In the data rows, 128 means zero.
Here are some points, one per row:
[176  79  79  93  93 121  79  93 176 107 107  79 176 135  79 176 107  79
 149 149 135 176  93 121 107 149  93 121 176 107 176 135 107 121 176  79
 162 176 135 107  79  79 176 149  79 176 176 176 121  79  79 149  93]
[176 121 162 176 135 162  93 107 149 162 107 135 135 107 176 107 135 149
 107 107  79  93 176 162 176  93 107 121  93 176 135 176 162  93 162 135
  79 107  79 121 107 162 107 176 176 107  79  93 162 107 149 149 176]
[162 107 176 176 107 149 162 149 162 176 162 121 107  79 149 121 176 135
  93 135  93 107 149 149 149  93  79 135 121 107 135 176 176 107 107 107
  93  93  79  93 107  93 107 176 176 121  93 135 149  93 162 135 162]
[ 93 149 135 135  93  79 149 176 162 176 149 135 121  93 135 135  79 162
  79 176 107  79 121 162 162  79 107 176 107 176  79 162 135 135 121 162
 121  93 107 107 162 135  79 135  93 107 121 149  93 135 135 149 162]
[149 149  79 149 149 135 149  93 149  79  79 149 176 135 107 149 149 107
 121 162 176 162  79 149 135 135 121 121 162 149  93  79  93 162 135 149
 135 176 135 135 162 162 162 107  93 135 107  93 149 107 107 107  79]
[162  93 121 149  79 107 135 135  79 121 176  93 149  79 107 107 107  79
  93 135 149 121 162 176 135 107  79  79 176 149  79 121 149 121 121  79
 149 135  93 176  79  93 162 107 149  93 162 149  93  93 121 176 135]
[ 79 176 176  79 149 162 162 176 135  79 162 176  93 176 176  79 121 176
 176  79 176  93 107 176  79 176 176 135 149  79 176  93  79 176 176 176
  79 121 176 135 176 176  93  93 121  79  93 176 176 176  79 162  93]
[107 135 135 162 162  93  79 135 121  93  79 176 176 135 135 176 162  93
 135 135 162 176 135  79 176 149 149 149 107 149 135 107  79 107 135  93
 107 176 107 121 135 149 135 107 162 176 176 149 149 121 107  93  79]
[ 79 121 135  79 149  79 121  79 176 107 176 107 107 176  93 162 176 121
 162 121 121 149  79 121 176 162 176 162 107  93 135 135 149 176 176 149
 135 107 176  79 107 149 121 135 149 149  79 162 121 176 121 107 149]
[149 135  79 162 107  93 162  79 135 121 135 149 176 107 149 107  93 149
 135 176 176 135 149 107 162 121 107  79 149 149  79  93  79 135 107 135
  93 176 121 162 149  79 176 176 135  93 176 176  93 121 162 121  79]
[ 93 162 149 107 149 107 107 162 135 149 135 121  79 162 107 149  93 135
 107  93  79 121 121 135  93 121 176 149  79  93 149 162 162  93 176 149
 135  79 149  79 149 135  79 162 176 135  93 107 121 149 149 107 162]
[107 176 107 135  79 121 121 162  93 135 176 176 162  93 149  93 162 176
  93 149 149  79 176 176 149  79  79  93 135 162  93 135  93 149  79 176
 135 135 121 176 121 107 121  79 121  79 162 176  79 149  79 176  79]
[ 79 176 107 135 176  79  93 176  79  93 121 176 135 176 176 107 121 176
 149  79 107 176 121 149  79 176 162 176  93 121 121 107 107 149 149 176
 107 121 149 135 135 176 135  93  93 162 149 162 149 176  93 162 121]
[135 135 107 135 135  93 176  79 149  93 135  79 162 149 135 149 149  93
 176 149 176 149 135  93 149 162 162  79 135 135 162  93 121  79  79  93
 162 162 149 121 176  79 135  79 162 162 162 135 176  79 176  79  93]
[ 79 107 107 121  93  93 162 162  79 162 121 135 121 135 121  93 107 149
  79  79 121 107  93 135 107 107 121 107 121 162 121 149 107 162 149 162
 121 121  93 149  93 135 149  93  79  79 121  79  79 162 149 176 149]
[107 121 149  79 162 135 107 121 107  79 162 107  93 162 149 121 135 135
 176 107 149 121 121  93  93 176 149  93 162  79 135 107 121  79 149 135
 149 149 176 149 149 149 149 121 149 107 107 107 135 121  79 135 107]
[176  93 162 121 107 162  79 121 176 149  79 162 162 176  79 176 121 107
  79 162 135 135  93  79 176  79 121 135 162 162  79 135 135 149 149 107
  79 162 107  79 121 121 176 121  93 176 135 121 135  79 176  93 149]
[135  79  93 149 135 162 121  93 135 121 162 135 107 162 135  79  93 135
 149 107 135 149 176 149 107 121  79  79 176 162 162 121 149 107 149 107
  79 149  93 176  79 121 149 149 149  93 162 121 135 135 149 176 121]
[135 135  93 162 121 149 107 107  93 121 121 162 149 135 162  79 121 162
 162 121 162 135 176 121 135 162 149  93 176 135 162  79  93 176 135 121
  79 149 121 176 162 121 162 149 135 149 121  79 176 149  93 121 121]
[149 107 149  93 176 149  79 121 149  79 107 107 135 121 121 135 162  93
 176 162 149 149 107  79 162 176 135  79  79  79 176 107 162  79 176  93
 176 121 176 107 121 162 162 135  79 135 149  93 162  79 135  93 149]
[121 135  79 121 135 149 149  93 107 107 107 149 149  79 162  79 149 149
 162 149 149 121 176 107 121 135 135 107 135  93 149  79 121 135  93 149
 121 162 107 162 149 162 107 149 135 107 121 162 149 135 149 135  93]
[162 107 162  79 149 121  79 107  79 135 135 107  79 121 121 135 107 149
 107  93  79 162  79  93 107 149 107 121 135  93 176 149 176 121 162  79
 176 135 135 121  93 149 149  79  79  93 149  79 121 135  93 162 176]
[176  79 135 176 121 121 135  79 176 162 149  79 107 107  93 149  79  79
 135 121  93  93 135 149 135 135  79 149 107 107 149 162 176  79 121  79
  93 107  79 149  79  79 135 121 149  79 149 149 162  93 162 121 176]
[ 79 176 176 107 176 149 107 176 162 135  93 176  93 176 162  93 149 176
 135 107  79 162 135 135  79 149 176 176  79 121 162 162 107 162 121 176
 176  79 162  79 176 176  93  79 107 149  79  79 107 176 107 162 135]
[149 162  93 107  79 176 121 135 121 149 107  93 121 107  79 176  79 107
  93 176 162 107 162 176 135 107 107 162 176 176  79 149 149  93 107 121
 149 107 149  93 149 107  93 121 121 162 107  93  93 135 135  79 135]
[176  79 176 149  93 176 176 107  93 176 121  79  79  93  79 149 149 107
 135 176  93 149 135  93 121 107  93 149  79 135 121 176 176  93  79  79
 107  79 162  79 135 107  79 176  79 149  79 107 107  79 176  79 176]
[162 162  93 121 162 135 176 162 162  79 149 149 176 149 149 176 176 135
 121 135 176  93  79 135 149 107 121 135 149 121 107  79  79 176  79 162
 121 176 149 162 176 121 176 135 107 135 135 162 176 107  93 107  79]
[107 149 149 107 121 107 135 121 107 135 176  93  93 149 107 135 162  79
 149 135 107 107 149 162  79 149  93 107 162 107  93 135 176 107  93  93
 162  93 135 107 107 107  93  93 162 121 135 135 135 121 162 149 162]
[ 93 162 149 149  79  79 176 149  79 176  79 149 162  79 121 121  93 162
  79  93  93 135 107 121 176  79 149 107  79 176  93 176 107 176 107 135
 135  93  79 135  79  79  79 162 107 176 176  79  79  93 121 121 149]
[107  93 162  93 107  79  93 135 107 149  93 121 107 121  93 121 135 107
 121 107 107 135 107 107 149 135 135  93 135 107 149 121 135 149 135 135
 176 149  93 149  93 135 149 162 162 121 107 107  79 162 121 149 135]
[135 149 121  79 162 107 149 107 121 107  79 107 135  93 135 135 135  93
 162 121 121 176  93 135  93 135 162 135  93  79 107 107 135 107 107 121
 176 149 107 162 135 107 121 162 135 149 149 135 107 107 107  79 107]
[149  93 121 107 121 176  93 149 149 135  93 121 149 149  79 162 135 121
 121 162 107 176 107  79 107  93 162 149 149 135 107 121  93 135 162 107
 107 162 135  93  93  93 121  79 135 176 176 121 107 176 107  93 107]
[135  79 135 176 107 176 135 149 107 176 149 135  79  79 176  79  79 162
 107  79  79  79 162 162  93  93  93 162 121 176 121 176 162 121  93 162
  93  79  79 149 107 135  79 176 176  79  93 176 107 162 135 176 176]
[121 121 107 135 135 135 107 149  93 149  93 162 135 121 107 162 176 121
 107 176 135 162 149 107 162 121 149 176 107 149 107 149 135 162 135 121
 149 107 162  93 162 149 135 107 121 162 135 107 135 107 176  79 135]
[121 149 176 162 176 176 176 176 135  93 176  93  79 107 162 107 176 121
 176  79 135  79 149 176  79 176 135 176 121  79 176  79 149  79  79 149
 149  79 176 135 176 176 107 135 176 107  79 121 176 149 176 107 121]
[121 107  79  93  79 135 149  79 176 162 149  79 121 149  93 162 107  79
  79 149 121  79  79  79 121  79 176 162  93 135 149 149  79 135 162 107
 162 135 162 107 121  93 176 107 107 121 135 135  79 162  79 135 107]
[ 93 176 121 176 176 107 135 135 121 107 135 162 149 162 176  93  79 176
 149  93 162 107 162 107 121 162 135 107 149 121 107  93 121 149  93 176
 107 135 121 176 135 176 107 149 107 135 107 149 162 149 135 135 107]
Along one direction, these points spread out more than along any other. Take the direction at right angles to it along which they spread out most. Go by this last direction. How far along it is each point below, from 0 to 99? The average is 50, and the first point in the table lies past the average. One standard deviation of the points above along it is 16.
[149 149  79 149 149 135 149  93 149  79  79 149 176 135 107 149 149 107
 121 162 176 162  79 149 135 135 121 121 162 149  93  79  93 162 135 149
 135 176 135 135 162 162 162 107  93 135 107  93 149 107 107 107  79] 70
[107  93 162  93 107  79  93 135 107 149  93 121 107 121  93 121 135 107
 121 107 107 135 107 107 149 135 135  93 135 107 149 121 135 149 135 135
 176 149  93 149  93 135 149 162 162 121 107 107  79 162 121 149 135] 51
[176  79 135 176 121 121 135  79 176 162 149  79 107 107  93 149  79  79
 135 121  93  93 135 149 135 135  79 149 107 107 149 162 176  79 121  79
  93 107  79 149  79  79 135 121 149  79 149 149 162  93 162 121 176] 52
[135 149 121  79 162 107 149 107 121 107  79 107 135  93 135 135 135  93
 162 121 121 176  93 135  93 135 162 135  93  79 107 107 135 107 107 121
 176 149 107 162 135 107 121 162 135 149 149 135 107 107 107  79 107] 60
[ 93 149 135 135  93  79 149 176 162 176 149 135 121  93 135 135  79 162
  79 176 107  79 121 162 162  79 107 176 107 176  79 162 135 135 121 162
 121  93 107 107 162 135  79 135  93 107 121 149  93 135 135 149 162] 33
[135  79 135 176 107 176 135 149 107 176 149 135  79  79 176  79  79 162
 107  79  79  79 162 162  93  93  93 162 121 176 121 176 162 121  93 162
  93  79  79 149 107 135  79 176 176  79  93 176 107 162 135 176 176] 15
[ 93 176 121 176 176 107 135 135 121 107 135 162 149 162 176  93  79 176
 149  93 162 107 162 107 121 162 135 107 149 121 107  93 121 149  93 176
 107 135 121 176 135 176 107 149 107 135 107 149 162 149 135 135 107] 37
[176  93 162 121 107 162  79 121 176 149  79 162 162 176  79 176 121 107
  79 162 135 135  93  79 176  79 121 135 162 162  79 135 135 149 149 107
  79 162 107  79 121 121 176 121  93 176 135 121 135  79 176  93 149] 73
[107 135 135 162 162  93  79 135 121  93  79 176 176 135 135 176 162  93
 135 135 162 176 135  79 176 149 149 149 107 149 135 107  79 107 135  93
 107 176 107 121 135 149 135 107 162 176 176 149 149 121 107  93  79] 69
[107 121 149  79 162 135 107 121 107  79 162 107  93 162 149 121 135 135
 176 107 149 121 121  93  93 176 149  93 162  79 135 107 121  79 149 135
 149 149 176 149 149 149 149 121 149 107 107 107 135 121  79 135 107] 50
